(in the rows, 128 means zero)
Rotation paths and how fast each direction turns (degrees each step)
Each turn is a multiple of 5 degrees from 10 to 175, or 0.
Each row of a path follows its step; steps can be skipped.
path 1
step 0: [124 122 123 106 124 125 127 127 109 133 119 133 127 124 134 120 123 123
 137 128 138 119 121 124 127 126 133 123 141 136 132 121 122 144 149 123
 143 141 137 133 125 130]
step 2: [116 123 138 130 126 133 140 127 140 128 115 121 137 118 121 125 120 125
 134 116 134 119 129 129 127 118 138 136 130 129 121 149 135 135 139 121
 122 125 146 120 145 130]
step 4: [117 133 118 109 119 128 129 131 129 133 129 133 132 126 128 142 131 118
 121 113 145 121 139 123 124 133 111 133 143 139 137 122 128 116 125 128
 126 117 142 122 133 136]
step 5: [115 129 126 120 139 126 144 124 140 118 131 125 126 136 125 116 111 124
 127 121 118 126 104 123 132 134 124 131 126 132 142 131 125 131 132 123
 116 129 149 135 129 131]
step 7: [128 121 131 121 142 141 131 139 122 131 122 130 122 133 146 121 132 122
 122 119 126 125 126 126 126 136 132 128 154 135 125 130 119 117 123 107
 124 114 132 116 138 126]
step 10: [128 129 117 116 129 138 128 132 128 119 132 128 115 118 129 124 116 131
 135 125 133 118 147 134 132 128 120 138 131 135 132 130 119 128 119 100
 117 127 127 141 141 124]
step 12: [136 119 127 126 131 138 139 126 132 117 118 118 138 114 153 133 129 128
 125 121 136 143 118 140 133 120 113 136 129 134 142 127 125 124 125 125
 142 135 135 132 129 129]
step 14: [118 134 136 126 140 128 135 123 126 128 130 142 113 113 124 128 114 140
 131 108 130 129 113 133 130 143 129 127 135 138 124 126 124 121 127 126
 128 149 134 133 132 140]
step 16: [122 127 133 122 121 130 131 141 132 115 133 121 134 124 132 114 114 127
 132 122 121 125 123 127 119 121 128 127 158 124 134 129 112 125 134 117
 125 130 142 130 120 112]
Speeds:
[133 124 127 129 129 125 126 126 127 127 128 130 124 128 129 126 130 130
 129 127 133 129 129 129 127 126 128 126 127 131 124 123 127 126 131 125
 123 128 131 122 127 130] -> 95
[125 125 127 127 128 126 125 126 129 127 125 127 131 129 122 131 131 127
 129 128 129 124 135 130 129 125 125 129 126 126 127 125 133 124 128 128
 128 126 126 132 127 130] -> 160
[131 126 126 129 134 129 126 125 127 129 130 122 127 126 129 130 126 125
 129 127 126 129 126 126 125 129 127 133 127 126 124 126 132 131 133 132
 130 131 129 129 130 129] -> 120
[132 131 127 129 129 126 131 128 124 127 126 128 123 127 129 126 132 128
 132 133 126 129 132 130 133 128 127 127 129 128 128 130 129 130 133 127
 131 123 129 131 130 127] -> 35
[126 131 130 131 127 128 128 126 127 129 134 126 132 131 129 127 127 132
 130 127 134 122 126 126 131 127 125 124 131 128 128 129 130 129 134 129
 129 127 128 126 128 128] -> 20
[127 135 125 124 126 124 125 126 127 130 126 131 127 132 131 129 131 123
 130 122 129 131 125 127 131 125 125 129 127 125 129 126 129 127 128 129
 128 131 128 128 128 126] -> 80
path 2
step 0: [137 150 144 142 130 137 136 129 136 125 114 128 117 125 122 111 129 133
 131 122 138 127 131 129 128 128 128 141 129 119 134 119 119 132 111 122
 125 129 112 132 116 129]
step 1: [130 124 131 146 126 120 145 128 131 121 147 131 144 132 116 135 127 121
 124 118 131 120 128 131 116 123 139 140 130 112 141 136 132 121 118 133
 132 133 141 137 118 129]
step 5: [130 145 124 141 125 126 140 122 123 128 134 120 136 121 114 133 122 130
 137 113 137 139 133 124 129 125 145 130 123 143 125 123 122 126 110 133
 120 115 134 137 135 140]
step 7: [124 138 126 128 121 116 124 105 130 136 141 131 126 127 124 147 129 132
 111 119 140 111 130 127 117 126 138 133 132 125 133 118 131 123 142 121
 128 136 127 119 133 136]
step 8: [146 144 135 126 127 132 113 124 132 134 118 140 121 125 139 123 111 137
 123 120 123 123 125 140 135 127 134 128 121 128 139 112 126 132 128 138
 132 124 132 149 125 137]
step 9: [120 142 123 136 129 125 140 143 114 118 124 121 127 111 125 136 130 128
 129 109 143 127 118 126 136 121 125 136 124 123 143 120 131 122 128 123
 128 130 128 133 105 131]
step 11: [133 142 133 144 119 135 127 118 137 124 134 139 135 126 111 118 123 114
 122 127 144 131 129 132 116 117 128 127 121 126 145 124 133 141 134 123
 128 113 137 117 131 129]
step 14: [129 127 128 141 117 124 134 131 133 117 117 132 137 125 126 136 120 127
 121 126 115 134 142 112 124 126 124 137 122 145 138 118 127 125 122 145
 135 118 137 141 112 138]
step 19: [127 140 136 148 125 142 132 133 133 121 111 138 120 124 120 128 121 138
 131 123 126 131 122 129 126 108 125 131 129 121 145 133 148 124 122 137
 139 129 117 126 131 130]
Speeds:
[128 128 126 123 129 127 131 130 126 126 132 126 128 130 132 132 129 130
 130 129 130 124 128 124 124 129 131 126 126 127 129 131 128 130 130 130
 129 132 127 124 124 133] -> 135
[131 130 123 125 124 130 126 130 129 129 129 131 129 127 128 129 126 125
 126 123 129 125 125 131 133 128 128 128 126 134 127 127 128 129 130 129
 125 129 130 122 125 126] -> 20
[130 128 131 126 125 127 127 129 127 128 130 128 135 126 130 127 124 129
 127 127 130 133 129 128 130 125 132 126 127 126 129 132 125 132 132 130
 128 126 132 132 130 129] -> 110
[128 128 128 123 129 125 130 125 127 125 131 133 129 133 124 125 128 134
 127 130 130 126 128 127 127 125 123 127 127 130 129 129 132 128 129 127
 126 127 130 129 131 126] -> 80
[126 127 126 126 128 128 124 124 131 131 135 129 127 124 131 128 130 126
 127 129 128 128 129 127 129 128 127 129 126 124 133 125 129 131 127 132
 130 127 128 124 134 125] -> 80
[126 135 129 126 129 129 130 128 132 127 126 128 130 125 125 129 132 126
 131 130 134 129 128 131 128 125 127 124 129 128 127 128 128 130 133 128
 130 129 121 128 128 126] -> 170
